[[ 20  -1 -66   1  43  44  -9 -20 -71  50  19  -4  48  16]
 [  7  -2 -61   3  23  59  -3 -21 -69  47  18  -7  40  16]]
->
[[ 16  16]
 [ 48  40]
 [ -4  -7]
 [ 19  18]
 [ 50  47]
 [-71 -69]
 [-20 -21]
 [ -9  -3]
 [ 44  59]
 [ 43  23]
 [  1   3]
 [-66 -61]
 [ -1  -2]
 [ 20   7]]

[[ 15 -28  -1 -10 -30  48   7]
 [-58  -7  10  32  -2   6 -11]
 [-49  -7   7  28  -5  10 -10]
 [-19   0  14  11  55   8   0]
 [  4 -20 -26  -4  -1  23  22]
 [-56  -5  10  32  -2   4 -13]
 [ 27 -33  24 -17 -57  77  -7]
 [-13   2  17  10  56  13   1]
 [  4 -23  19   0 -26  49  -5]
 [ -6 -22   2   5 -17  35   4]]
->
[[  7 -11 -10   0  22 -13  -7   1  -5   4]
 [ 48   6  10   8  23   4  77  13  49  35]
 [-30  -2  -5  55  -1  -2 -57  56 -26 -17]
 [-10  32  28  11  -4  32 -17  10   0   5]
 [ -1  10   7  14 -26  10  24  17  19   2]
 [-28  -7  -7   0 -20  -5 -33   2 -23 -22]
 [ 15 -58 -49 -19   4 -56  27 -13   4  -6]]

[[-10  25   0 -13   2 -26   5  20]
 [ 27 -23 -16  -2  -3  24 -28 -35]
 [-21  11   1  30 -26  30 -66 -16]
 [  6  10  -5 -17  10   7  14  18]]
->
[[ 20 -35 -16  18]
 [  5 -28 -66  14]
 [-26  24  30   7]
 [  2  -3 -26  10]
 [-13  -2  30 -17]
 [  0 -16   1  -5]
 [ 25 -23  11  10]
 [-10  27 -21   6]]

[[ 10  65  57 -48  30 -21]
 [  8  66  58 -50  30 -23]
 [ 47  55  39 -41  29 -10]
 [ 71  46  24 -40  25  -7]
 [ 14  67  51 -68  21 -32]
 [ 67  48  26 -40  26  -7]]
->
[[-21 -23 -10  -7 -32  -7]
 [ 30  30  29  25  21  26]
 [-48 -50 -41 -40 -68 -40]
 [ 57  58  39  24  51  26]
 [ 65  66  55  46  67  48]
 [ 10   8  47  71  14  67]]

[[ 20 -58  61]
 [-27 -49  14]
 [-28   3 -40]
 [ 13  25  -2]
 [-23 -16 -41]
 [-52 -68   9]
 [ -3 -15  72]
 [-24  12  18]
 [ 57 -43  38]
 [-22 -37 -42]
 [-62  35 -60]
 [ -6  -8  73]]
->
[[ 61  14 -40  -2 -41   9  72  18  38 -42 -60  73]
 [-58 -49   3  25 -16 -68 -15  12 -43 -37  35  -8]
 [ 20 -27 -28  13 -23 -52  -3 -24  57 -22 -62  -6]]

[[ 35 -14  -1]
 [-49   3   1]
 [-50   9   4]
 [ 43 -13  -1]
 [ 60  -9  -4]
 [-40  -2   1]]
->
[[ -1   1   4  -1  -4   1]
 [-14   3   9 -13  -9  -2]
 [ 35 -49 -50  43  60 -40]]
---
[[-66 -74  -5 -10  -6  13]
 [-51 -65  -4 -15   6  38]]
->
[[ 13  38]
 [ -6   6]
 [-10 -15]
 [ -5  -4]
 [-74 -65]
 [-66 -51]]

[[  2 -15  -2  -3   0]
 [  0 -75   1  -1   5]
 [ -2  -6  -3   3 -52]]
->
[[  0   5 -52]
 [ -3  -1   3]
 [ -2   1  -3]
 [-15 -75  -6]
 [  2   0  -2]]

[[-36   2 -32 -15   2  -2 -19]
 [-10   1 -12 -18   7   1  -7]
 [  2 -11  -9 -29  24  -6  39]
 [-18  15 -18 -20  19  13  -9]
 [  7   2   5 -22   3   7  15]
 [-47 -18 -37  43 -25 -31 -59]
 [-18  15 -28 -45  36  15  -1]
 [-14  13 -11 -16   9  12  -7]
 [-34  67 -35 -44  67  62 -19]
 [-35 -22 -39  -8  -2 -24   6]]
->
[[-19  -7  39  -9  15 -59  -1  -7 -19   6]
 [ -2   1  -6  13   7 -31  15  12  62 -24]
 [  2   7  24  19   3 -25  36   9  67  -2]
 [-15 -18 -29 -20 -22  43 -45 -16 -44  -8]
 [-32 -12  -9 -18   5 -37 -28 -11 -35 -39]
 [  2   1 -11  15   2 -18  15  13  67 -22]
 [-36 -10   2 -18   7 -47 -18 -14 -34 -35]]

[[-43  54 -17 -13]
 [ -1   1   0   0]
 [ 25 -37  11   8]
 [-43  54 -15 -10]
 [-43  54 -17 -11]
 [-43  54 -14 -11]
 [-43  54 -15 -11]
 [ -1   1   0   0]]
->
[[-13   0   8 -10 -11 -11 -11   0]
 [-17   0  11 -15 -17 -14 -15   0]
 [ 54   1 -37  54  54  54  54   1]
 [-43  -1  25 -43 -43 -43 -43  -1]]

[[  0 -28  11  31 -32  20]
 [  7 -32  12  35 -49  23]
 [-22 -29 -20 -24  30 -10]
 [ -2 -14  25  27 -23   7]
 [-19 -21 -17 -34  35 -18]
 [-20 -26 -17 -37  32 -23]
 [ -1 -74 -53 -10 -37  25]
 [ -3 -58 -23  17 -33  32]
 [-19 -25 -16 -22  28  -9]
 [  2 -27  16  25 -33  13]
 [-19 -20 -27 -56  40 -32]]
->
[[ 20  23 -10   7 -18 -23  25  32  -9  13 -32]
 [-32 -49  30 -23  35  32 -37 -33  28 -33  40]
 [ 31  35 -24  27 -34 -37 -10  17 -22  25 -56]
 [ 11  12 -20  25 -17 -17 -53 -23 -16  16 -27]
 [-28 -32 -29 -14 -21 -26 -74 -58 -25 -27 -20]
 [  0   7 -22  -2 -19 -20  -1  -3 -19   2 -19]]

[[-51 -53 -18  26 -11  54]
 [ 40  71  27  13 -36 -17]
 [-17  24  -6  29 -55   6]
 [-43  49  -7  55  11   5]
 [-16 -29 -29   0  -2   5]
 [ 19 -20  -3   6  -7  15]
 [-40  46 -14  42   5  -1]
 [-53 -46 -17  19 -13  59]]
->
[[ 54 -17   6   5   5  15  -1  59]
 [-11 -36 -55  11  -2  -7   5 -13]
 [ 26  13  29  55   0   6  42  19]
 [-18  27  -6  -7 -29  -3 -14 -17]
 [-53  71  24  49 -29 -20  46 -46]
 [-51  40 -17 -43 -16  19 -40 -53]]

[[  0 -27  60 -26]
 [ 24  39 -49 -19]]
->
[[-26 -19]
 [ 60 -49]
 [-27  39]
 [  0  24]]
